m =
 -9.7    2.5    4.5   24.5    2.1   12.8  -17.4    3.1    5.4   -4.6   10.9    1.2   -8.2  -13.6  -23.7
  5.0   13.1  -23.9   13.4   11.8    9.3   10.5   31.8   16.8  -12.4   15.1    4.9   12.1   -0.2   -8.6
  1.0   -3.0    6.2   14.2   -4.4   -3.9   -2.6   -7.0  -14.9  -14.7   -1.5  -11.8   13.3  -14.0  -12.6
 -1.3    6.3  -12.8   21.1   -0.8   -1.6   -1.4    4.5   -1.9  -14.3   14.3   -5.5    6.4   -3.8  -15.2
 21.6   -8.6  -17.0  -25.3  -11.8  -15.3   15.0   18.2    4.2    2.4  -13.1    3.0   28.8   -2.4    3.1
  0.5   -6.4   10.2    6.0   -4.2    3.4   -9.6   -0.3  -12.7  -17.1  -12.5  -12.5   16.9  -22.2  -12.7
-18.4    0.2   18.3    5.7    6.9    0.5   -0.9   -9.0   -2.5    4.6   -3.9    5.8  -19.0    1.4   -1.1
  4.2    8.2   -0.5   10.8    9.0   10.8    4.5    6.1   -3.5  -11.0   -6.0    0.1    5.7  -12.7   -5.4
 16.0  -12.1   -9.1  -13.0  -17.6   -1.1  -14.3    2.1    9.6   14.6   -0.8    3.6    5.1   -9.2  -10.9
  2.2   14.9   10.8    6.2   16.6   17.3    8.9   -2.5   -2.4    3.3  -14.6   12.7  -11.1   -5.6    7.7
  5.8   18.9    1.8   23.6   10.0   22.9   -6.7   -3.2   10.6   13.4   13.9   15.5  -16.9    2.7   -2.1
  1.1    1.7    1.9    7.6    1.9    0.1    3.2   -2.6   -9.5  -10.7   -4.7   -5.3    6.2   -9.3   -5.0
Rows and columns are counted from 0.
(0, 0) = -9.7
(7, 9) = -11.0
(4, 4) = -11.8
(1, 0) = 5.0
(3, 4) = -0.8
(5, 3) = 6.0
(7, 6) = 4.5
(5, 1) = -6.4
(3, 9) = -14.3
(4, 6) = 15.0
(8, 5) = -1.1
(5, 2) = 10.2
(10, 0) = 5.8
(9, 12) = -11.1
(7, 10) = -6.0
(9, 3) = 6.2
(8, 10) = -0.8
(0, 12) = -8.2
(4, 7) = 18.2
(1, 11) = 4.9
(3, 7) = 4.5
(11, 2) = 1.9
(9, 13) = -5.6
(6, 2) = 18.3
(11, 3) = 7.6
(6, 7) = -9.0
(10, 13) = 2.7
(6, 1) = 0.2
(10, 6) = -6.7
(2, 3) = 14.2
(6, 6) = -0.9
(10, 1) = 18.9
(8, 12) = 5.1
(3, 2) = -12.8
(3, 3) = 21.1
(2, 6) = -2.6
(0, 11) = 1.2
(1, 7) = 31.8

M =
+1.16 -2.19 +1.17 +1.44 -0.74 -1.29 -3.19 -0.67 +0.33 +3.11 -0.66 +1.65
+1.16 -4.55 +0.17 -0.61 -3.84 +1.70 -1.55 -0.67 +0.33 +6.73 +0.42 +1.13
+1.16 +4.57 +1.06 +2.14 -0.74 -0.78 -1.49 -0.67 +0.33 +0.03 +4.26 +1.65
+1.16 -5.22 +1.17 +2.14 -0.74 -1.29 -1.55 -0.67 +0.33 +4.03 -0.86 +0.35
+1.16 -1.03 +1.17 +2.14 -0.74 -1.29 -4.13 -0.74 +0.33 +1.94 +0.42 +1.65
+1.16 -1.03 +1.17 +4.46 -0.74 -1.29 +1.98 +2.78 +0.33 +1.94 +0.42 +1.65
-0.60 -4.33 +1.17 -2.62 -1.04 +1.33 -1.55 -0.67 +0.59 +3.65 +0.42 +1.65
+1.16 +3.51 +1.17 +2.14 -0.74 -0.68 -1.55 -0.67 +0.33 +0.20 +2.90 +1.65
+0.60 -1.03 +0.13 -3.26 -0.74 +0.77 -3.44 -3.62 +0.33 +1.94 +0.42 +1.65
+1.16 -1.03 +4.24 +5.26 -0.74 -2.83 -1.55 -0.67 +0.33 +2.16 +0.42 +1.65
+1.16 +7.16 +1.17 +2.14 +1.73 -1.29 -0.60 -0.67 +0.33 -3.66 +1.43 +1.65
+1.16 +7.21 +1.17 +2.14 +0.50 -1.29 -1.55 -0.67 +0.33 -1.70 +1.16 +1.65
+1.16 +3.65 +2.25 +2.14 -0.74 -1.29 -1.55 -1.76 -0.24 -0.10 +0.42 +1.65
+1.16 -2.67 +1.17 +2.14 -0.74 -1.29 +0.75 +3.63 +0.34 +2.44 +0.42 +1.65
M[0][0]	+1.16
M[0][10]	-0.66
M[9][0]	+1.16
M[7][11]	+1.65
M[:, 5]	[-1.29, +1.70, -0.78, -1.29, -1.29, -1.29, +1.33, -0.68, +0.77, -2.83, -1.29, -1.29, -1.29, -1.29]
M[1][4]	-3.84
M[9]	[+1.16, -1.03, +4.24, +5.26, -0.74, -2.83, -1.55, -0.67, +0.33, +2.16, +0.42, +1.65]
M[2][6]	-1.49
M[8][6]	-3.44
M[9][6]	-1.55
M[9][4]	-0.74
M[0][6]	-3.19
M[7][3]	+2.14
M[3]	[+1.16, -5.22, +1.17, +2.14, -0.74, -1.29, -1.55, -0.67, +0.33, +4.03, -0.86, +0.35]
M[13][8]	+0.34
M[9][2]	+4.24
M[10][1]	+7.16
M[13]	[+1.16, -2.67, +1.17, +2.14, -0.74, -1.29, +0.75, +3.63, +0.34, +2.44, +0.42, +1.65]
M[5][9]	+1.94
M[13][7]	+3.63
M[2][7]	-0.67
M[7][7]	-0.67
M[13][1]	-2.67
M[:, 10]	[-0.66, +0.42, +4.26, -0.86, +0.42, +0.42, +0.42, +2.90, +0.42, +0.42, +1.43, +1.16, +0.42, +0.42]
M[8][7]	-3.62
M[:, 4]	[-0.74, -3.84, -0.74, -0.74, -0.74, -0.74, -1.04, -0.74, -0.74, -0.74, +1.73, +0.50, -0.74, -0.74]
M[2][11]	+1.65
M[5][4]	-0.74
M[:, 1]	[-2.19, -4.55, +4.57, -5.22, -1.03, -1.03, -4.33, +3.51, -1.03, -1.03, +7.16, +7.21, +3.65, -2.67]
M[10][11]	+1.65
M[11][5]	-1.29
M[0][3]	+1.44
M[5][1]	-1.03
M[6]	[-0.60, -4.33, +1.17, -2.62, -1.04, +1.33, -1.55, -0.67, +0.59, +3.65, +0.42, +1.65]

data =
5901,7250,3737,1949,8525,9040,6295
2797,9019,4828,4649,5158,2598,2927
3953,5093,7145,7470,9356,2452,4143
data[0][0] => 5901
data[1][6] => 2927
data[:, 4] => [8525, 5158, 9356]
data[:, 1] => [7250, 9019, 5093]
data[:, 3] => [1949, 4649, 7470]
data[2][4] => 9356
data[0] => [5901, 7250, 3737, 1949, 8525, 9040, 6295]
data[2][3] => 7470
data[:, 5] => [9040, 2598, 2452]
data[1] => [2797, 9019, 4828, 4649, 5158, 2598, 2927]
data[1][1] => 9019

arr =  92  206   35  188
arr[0]: 92
arr[1]: 206
arr[2]: 35
